In the rows, zero is written as 128.
Where one turn sends some rows of the set: a few examples, then the rows asked:
J_180: [143  93 126 142 114 113 157 120 140  99 105 104  96 147 126 139 159 105
 149 113 151 121 114 106 146 126 144 111 131 146 103 115 142 144 127 126
 115 145 148 108 141 122 128 127 148 107 100 106 135 103 151 122 113 134
 137 115 124 102 122 117 121 114 116 110]
J_164: [145 112 135 140 125 102 121  95 159  99 150 127 103 119 154 142 136 120
 130 131 151 140 112 101 125  86 129 129 116 148 145 105 137 143 114 134
 140 140 139 129 134 108 141 106 139 125 118 116 148 112 152 134 144 127
 160 118 144 120 136 119 133 122 137  78]
J_314: [116 101 163 128 109 121 127 134 125 127 129 111  78 137 149 148 150 134
 140 132 146 140  97 122 138 131 111 115 117 175 133 133 113 139 137 144
 156 140 171 143 139  98 115 144 142 161 119 135 138 112 150 148 121 111
 113 145 139 121 128 127 158  97 111  88]
J_777: [132 119 142 131 124 107 128 101 174 122 129 123 102 153 177 131 146 117
 154 129 155 147 125 107 152 113 119 120 135 130  97 147 128 112 142 135
 117 138 138 125 137  83 124 121 150 120  94 131 138 114 117 144 113  91
 113 123 140 111 130 128 119 106 119 111]
J_723: [152 119 122 147 133 104 145 119 134 122 153 128 105 161 119 138 153 126
 152 150 149 102 129 100 147 117 153  91 141 153 122 106 126 147 137 124
 137 127 147 123 145 107 139 125 122 125 136 107 127 139 154 135 106 115
 121 123 149 130 120 131 118 115 111 102]
J_580: [120 121 156 144 126 105 126 127 118 114 118 126  99 132  98 135 149 121
 144 129 131 142 126  96 148 117 129 125 132 119 166 127 121 110 125 127
 123 147 137  96 144 109 144 131 140 142 122 112 134  95 159 134 117 109
  98 123 131 119 132 127 128 118 105 131]
J_246: [141 121 121 135 124  99 154 145 124 120 117 124  93 135 130 127 154 112
 129 140 152 150 128  84 143  91 105 108 115 169 119 135 116 126 133 132
 135 130 125 107 137 105 127 152 151 143  85 142 131  65 155 140 134 104
 132 135 139 126 124 122 146 141 137 109]
J_438: [165 142 138 167 118 107 114 126 129 142 121 118 105 119 142 131 123 122
 153 153 160 139 130 110 141 109  97 106 116 137 123 124 114 126 133 121
 159 117 120 165 139 101 143 111 159 133 113 134 131  92 148 153 118 118
 144 131 123 127  95 128 136 114 115 116]
J_337: [133 136 142 143 119 111 124 113 154 100 140 121  87 136 136 130 118 125
 150 145 152 144 116  92 141  88 119 131 119 124 108 101 133 122 135 117
 147 154 144 113 130 108 119 110 156 130 100 116 165  85 138 144 153 103
 133 112 114 124 125 108 137 120 115  94]
J_427: [156 134 159 157 119 112 134 120 139 132 147 128 105 113 152 127 142 119
 160 121 150 137 110 117 157 140 136 104 123 158 159 150 107 118 144 119
 143 123 143  97 143  90 139 115 138 145 100 120 134 117 151 158 110 120
 136 135 156  95 116 105 121 114 105 116]
J_263: [153 147 158 147 109 101 144 113 154 100 148 121  63 144 123 137 122 127
 165 140 154 144 121 103 149  98 111  93 116 156 127 105 138 114 153 116
 138 156 150 119 129 100 123 133 150 171 130 116 162 116 131 124 130 115
 142 115 133 121 138 123 138 114  89  99]
J_449: [161 120 104 147 128 129 143 134 120 131 130 124  85 147 146 139 121 122
 158 124 163 124 120 117 139 127 122 113 112 152 122  96 139 134 124 107
 130 142 150 141 116  92 115 124 137 117 113 103 135 120 152 129 111 110
 117 135 132 138 135 134 109  99 110  96]
J_425: [132 120 126 129 114 105 132 145 128 106 143 124 107 140 153 146 150 121
 148 137 152 130 121 101 144 115 140 118 140 123 122 171 124 146 132 156
 143 127 164 139 142  97 118 135 137 174 117 126 143 143 134 152 132 116
 136 130 130 115 116 140 139 116 133 105]
J_698: [148 119 140 146  99 105 156 153 109 123 131 121  87 135 137 132 149 117
 142 119 173 147 132 104 145 114 115  94 106 176 152 121 127 115 132 116
 148 134 145 117 142 114 130 135 158 178 105 160 146 110 144 146 133  83
 100 134 127 121 109 122 130 115 117 109]
J_596: [162 108 147 163 110 103 121 116 105 112 123 118  99 113 156 142 141 107
 153 129 171 158 125 101 151 119 110 106 126 129 141 148 127 120 125 138
 137 128 139 124 142  95 135 129 147 126  81 115 134 108 153 140 129 142
 177 135 135 106 100 116 124 100 128 102]
J_375: [155 110 143 152 130  96 146  92 143 115 119 117  99 152 140 142 151 133
 122 122 174 172 107  91 137 119 122 106 128 140 122 104 115 104 121 141
 150 132 136 125 153 107 115 119 156 135 106 138 131 133 133 144 102 118
 121 112 109 103 103 148 134 109  94 109]
J_614: [153 129 130 154 133 103 133 127 137 106 126 147 118 141 155 140 154 122
 141 154 149 145 138 105 161  98 112 117 127 170 142 146 129 146 118 142
 127 107 135 127 141  95 151 154 129 114 111 135 127  99 152 155 148 113
 125 142 126 121 129 111 149 130 136 124]
J_980: [126 109 132 142 104 125 143 124 154 123 133 111  89 166 106 143 164 127
 154 139 180 135 137 115 149 139 122 113 132 130 109 105 132 127 138 139
 130 147 163 139 123 108 124 143 146 121 117 119 116 118 140 109 129 116
 141 135 126 121 108 121 138  91 110 105]
J_829: [159  96 159 145 107  97 133 140 102 100 103 128  91 137 121 142 127 128
 164 122 131 157 133 109 138  99 124 118 105 147 143 137 108 113 122 120
 139 142 158 110 136 115 133 151 132 133 112 113 133 113 129 140 112 124
 126 140 132 110 145 150 115  95  95 121]
J_730: [143 135 136 146 114  73 129 122 149 124 133 134  71 139 138 139 163 104
 127 149 155 150 115  94 138 114 123  91 135 144 146 112 127 106 134 122
 119 137 149 119 140  70 117 140 167 134 100 105 159 123 151 139 105 128
 142 135 140 151 123 134 115 118 111  97]
J_985: [144 102 148 120  97  77 128 139 145 128 157 127  96 145 173 159 145 117
 134 118 152 142 104 122 122 103 109  99 126 156 125 110 141 126 132 136
 140 129 134 136 157  84 144 110 136 122 132 106 137 109 145 145 120 131
 132 124 119 132 135 127 139  96  99 109]
J_28: [139  88 146 158 112 119 123 138 130 112 101 119 107 130 138 136 144 123
 141 133 146 138 138 144 148 105 112 133 103 140 141 119 129 122 131 143
 130 137 132 161 145 105 133 155 129 151 129 133 133 117 133 144 131 123
 141 137 146 134 139 152 118 102 113 127]
J_396: [127 115 124 138 112 118 115 144 160 131 128 142 108 132 112 131 145 108
 144 126 141 138 134 105 146 102 125 133 129 112 136 131 104 112 106 132
 131 133 130 137 149 116 154 148 130 150 128 130 123 120 156 130 136 110
 124 122 149 140 133 143 122 124 123 110]
J_468: [127 144 142 143 133  99 133 136 140 108  96 128 104 131 138 161 136 119
 139 130 133 142 122  95 143 117 147  98 148 137 144 138 137 149 127 128
 105 111 129 139 138  90 129 139 157 149 111 115 155 114 153 138 133 128
 126 112 112 124 105 142 154 122 132 108]
J_105: [144 122 148 147 123 135 140 140 135 123 102 128  82 128 135 158 134 125
 128 124 132 161 109  78 141 117 119  96 131 162 121 121 111 133 108 117
 158 128 132 112 119  83 112 138 151 142 110 125 131  97 139 126 113 119
 111 130 118 118 140 150 159  94 129 105]
J_279: [151 117 155 158 118 107 146  82 177  88 141 124  93 129 144 136 142 128
 142 124 166 144 128 107 147 119 125 107 124 175 138 116 129 132 127 133
 146 139 150 115 146 117 136 121 144 156 136 124 145 144 125 128 140 129
 161 129 133 107 143 135 128 105 120 105]
J_676: [167 113 147 146  86 110 140 144 130 104 144 142 100 148 150 150 163 108
 149 127 166 163 140 113 154 110 122 106 121 160 167 143 136 132 119 149
 134 120 156 134 132 100 149 141 140 150 122 157 124 132 141 133 139 111
 119 129 121 102 117 105 149 101 122 121]
J_548: [138 126 148 148  79 119 126 139 159 155 140 115  89 127 121 137 150 118
 161 123 143 140 126  89 153 122  96  90 139 154 123 125 116 106 144 145
 150 132 123 125 141 101 143 117 144 148 112 135 138  92 141 135 119 129
 140 126 146  99 106 108 145 121 110 130]

J_777 moves to J_730
J_438 moves to J_548
Where do these go?
J_449 moves to J_980
J_676 moves to J_614
J_28 moves to J_396
J_164 moves to J_337
J_105 moves to J_314

Where one turn sends some rows of the set: a few examples, then the rows asked:
J_929: [128 150 118 153 152 130 135 100 115 143 110 139 117 130 150 149  99 123
 112 116  89 129 144 129  96 116 141 121 139 152 121 126 101 121 121]
J_592: [118 148 130 150 150 119 136  91 137 128 123 143 116 152 127  99 158 112
 130 126 112 125 166 123 111 140 141 131 128 125 139 107  92 148  97]
J_546: [131 133 147 168 127 122 142  96 135 148 127 152 141 116 153 130 138 138
 105 154 120  93 131 141  93 152 142 149 129 116 110 133 106 136 114]
J_904: [104 153 141 139 139 117 139 108 134 127 132 131 155 106 147 123 119 129
 123 132 131 128 140 118 157 150 141 116 141 118 121 129 110 135 125]
J_639: [145 148 127 153 115 117 116  98 122 129 125 145  97 122 141 115 127 149
 134 176 102 130 123  92 112 141 141 130 131 127 126 117 107 139 133]
J_137: [124 152 140 160 133 125 133 104 139 120 141 121 127 153 144 118 101 108
 119 154  98 126 121 120 106 151 160 136 105 140 116 120 105 146  84]
J_685: [123 152 157 141 142 133 146 130 119 133 155 126 135 133 132 109 150 113
 125 129 111 142 128 113 106 144 144 130 137 130 136 124 117 154 122]
J_999: [143 144 140 146 151 101 136 124 126 144 119 145 124 125 150 124 122 138
  85 123 122 109 132 148 143 142 149 133 129 157 138 117 100 135 144]
J_217: [127 142 134 129 121  93 131 126 133 130 118 133 122 165 156 135 132 102
 127 116 122 118 138 129 105 161 148 124 116 135 135 137 100 121 108]
J_277: [108 127 125 127 122  99 114 103 125 143 121 157 118 113 141 150 110 114
 126 128  99 139 143 131 109 141 145 135 152 171 134 134 116 143 115]
J_952: [143 130 129 139 155 107 151  90 118 148 151 164 127 120 138 112 119 137
 132 119 121 135 121 136 128 125 163 135 115 146 110 109  87 137 129]
J_631: [137 146 140 143 108 102 129 121 130  94 131 149 148 113 143 128 139 135
 125 116 102 114 111 109 125 140 140 136 128 144 117 126  79 117 123]
J_6: [147 136 108 168 138 124 115  88 149 131 115 145 127 125 146 121 135 134
 127 167 102 109 150 117 107 141 140 156 126 143 126 113  75 143  99]
J_862: [128 135 131 131 118 123 124  93 135 130 100 157 128 134 148 103 133  99
 146 115 105 105 122 131 109 141 145 111 129 118 128 134 102 159 106]
J_126: [121 148 119 165 125 123 132 139 133 148 105 136 139 148 135 127 122 133
 125 172 105 132 112 115 105 151 136 134 122 159 124 115 101 146 131]
J_734: [118 145 123 155 130 108 125 120 130 123 128 149 134  92 145 129 136 151
 120 135 116 139  92 143  96 139 144 136 129 142 140 119 108 135  93]
J_461: [134 143 142 139 130 106 140 112 128 130 133 119 126 143 172 116 123 126
 122 132 104 131 129 138  92 125 107 144 144 117  95 112 109 130 109]
J_387: [107 149 143 156 138 104 126  94 132 111 130 150 123 115 145 111 131 126
 111 174  97 114 119 163 122 146 132 123 121 161 120 119  87 146 133]
J_593: [103 146 128 153 120 115 113  99 129 151 117 149 141 136 136 113  98 139
 123 119 105 149 159 119 107 142 134 121 130 145 135 111 106 118 142]
J_436: [136 150 122 141 153  95 107  98 126  98 133 162 132 126 127 105 133 123
 116 127 111 121 140 115 141 129 150 154 133 158 130 110  80 140 116]
J_915: [140 155 142 144 127 114 120 110 164 119 146 145 111 128 147 108 132 107
 114 122 108 139 140 149 135 156 151 119 124 127 133 112  86 108 117]

J_6 moves to J_436
J_639 moves to J_952
J_277 moves to J_593
Where do these go?
J_546 moves to J_631
J_217 moves to J_126
J_904 moves to J_461
J_137 moves to J_387

Where one turn sends some rows of the set: a few examples, then the rows asked:
J_993: [131  96 133 116 132 154 149 143 142 110 153 137 112 136 133 126 126 131
 140  98]
J_138: [140 106 125 112 137 167 143 124 129 106 157 133 127 122 135 127 124 102
 146 114]
J_870: [151 113 103 114 105 141 175 128 146 117 157 118 162 124 120 142 173 113
 140 138]
J_243: [ 94 115 127  94 111 145 154 156 139 121 151 123 132 146  97 113 155 134
 159 102]
J_77: [124 111 109 110 148 152 147 145 123 127 146 143 106 134 128 114 122 114
 135 121]
J_613: [140 112 136 121  89 168 160 130 138 133 152 104 140 119 118 103 146 118
 160 113]
J_408: [105 125 117 118 133 151 168 115 147 128 152 128 131 171 131 111 127 120
 143 111]
J_880: [142 118  95  96 118 140 149 139 139 108 142 108 160 105 118 122 156 108
 147 143]
J_297: [130 113 117 118 101 142 190 143 160 132 155 127 142 145 115 137 174 136
 138 122]
J_433: [130 110  94  99 122 133 138 153 121 120 141 105 149 107 109 107 147 118
 152 134]
J_24: [ 95 126 110  84 122 143 167 159 146 127 148 130 131 149 103 119 166 127
 147 119]
J_272: [143 108 113 135 121 142 162 114 152 124 141 107 139 141 147 108 122 127
 135 123]
J_489: [116 112  96 108 144 128 143 116 145  97 145 120 152 147 133 124 126 118
 139 122]
J_684: [117 123  89 102 121 133 178 146 140 128 154 133 147 142 104 137 175 118
 137 139]
J_927: [141 112 139 116  91 165 178 138 161 129 146 107 138 125 125 116 161 130
 147 114]

J_927 moves to J_880
J_433 moves to J_243
J_684 moves to J_297
Where do these go?
J_272 moves to J_489
J_993 moves to J_138

